In the rows, 128 means zero.
Each named move below is a turn or a mirror, shown by a few rows before and after it. Which moves, in which order, take the first row of each later pair to the second? The first pair is answered.
move A:
[133 135 119 127 114 136 117 150 128 111 140] |-> [134 124 122 148 106 132 117 137 107 136 127]
[146 157 153 163 122 136 123  95 120 129 109] |-> [148 171 156 138 130 145 133 117 149  95 123]
[120 122 124 143 134 130 133 101 104 143 113] |-> [119 141 122 109 150 143 134 131 138 101 137]
move C:
[140 164 116 101 124 139 134 152 119  83 123] |-> [119 164 130 105 144 144 148 124 101  86 110]
[111 148 110  77 157 123 125 111 138 149 128] |-> [106 145 114  99 153 117 123  96 119 164 119]
[106 125  92  87 159 112 132 132 150 117 136] |-> [ 96 123 104 100 166 113 139 106 138 132 119]
move P:
[115 118 153 153  87 126  99 157 107 135 162] |-> [102 129 171 126 102 145 109 143 122 102 167]
[143 115 123 139 109 120 117 132 121 141 136] |-> [131 130 144 119 130 144 129 125 136 108 136]
[134 105 158 143 106 158 145 126 132 183 128] |-> [124 119 174 121 118 182 153 120 141 154 124]
move B:
[186 120 136 117 100 149 129 153 156 125 139] |-> [179 105 132 148  91 142 123 130 126 167 122]
[ 92 131  60  88 200  86 142 134 168 150 113] |-> [129 139  62  74 166  95 124 181 194 112 146]
[157 126 196 138  58 172 138 165 120 101 173] |-> [139 104 195 180  60 155 138 125  81 152 139]
[143 128 102 118 119 125 112 148 146 133 145] |-> [144 121 103 131 113 120 107 138 134 151 139]
move E:
[130 105 141 150 118 122 130 121 110 149 114] |-> [139 127 151 123 115 143 131 144 133 105 139]
[122 125  98 160 124 109 121 117 112 186 106] |-> [132 161 170 126 109 176 138 112 125  98 133]
[111 126 139 125 134 128 131 118 126 123 124] |-> [116 130 128 112 139 124 129 132 139 122 132]
Pairs:
Each pair is 2 to 3 moves apart.
[111 154 114  74 180 125 135 156 188  80 115] |-> [143 101  88 171 109  75 106 146 115 193  94] | A then C
[ 89 150 138 110 169 155 167  91 127 105  99] |-> [131 132 169 167  88 170 150 105  88 120 122] | P then C then E
[135 108 170 161  98 132 118 156 110 132 169] |-> [ 79 108 168 146 156 128 142 104 101 142 128] | B then B
[130 121 144 151  86 114 141 135 111 136 135] |-> [ 96 128 154 137 123 127 158 106 112 120 118] | B then P
[146 154 142 105 106 154 130 131 142  96 139] |-> [108 147 127 110 150 133 144  88 131 130 104] | E then P then C
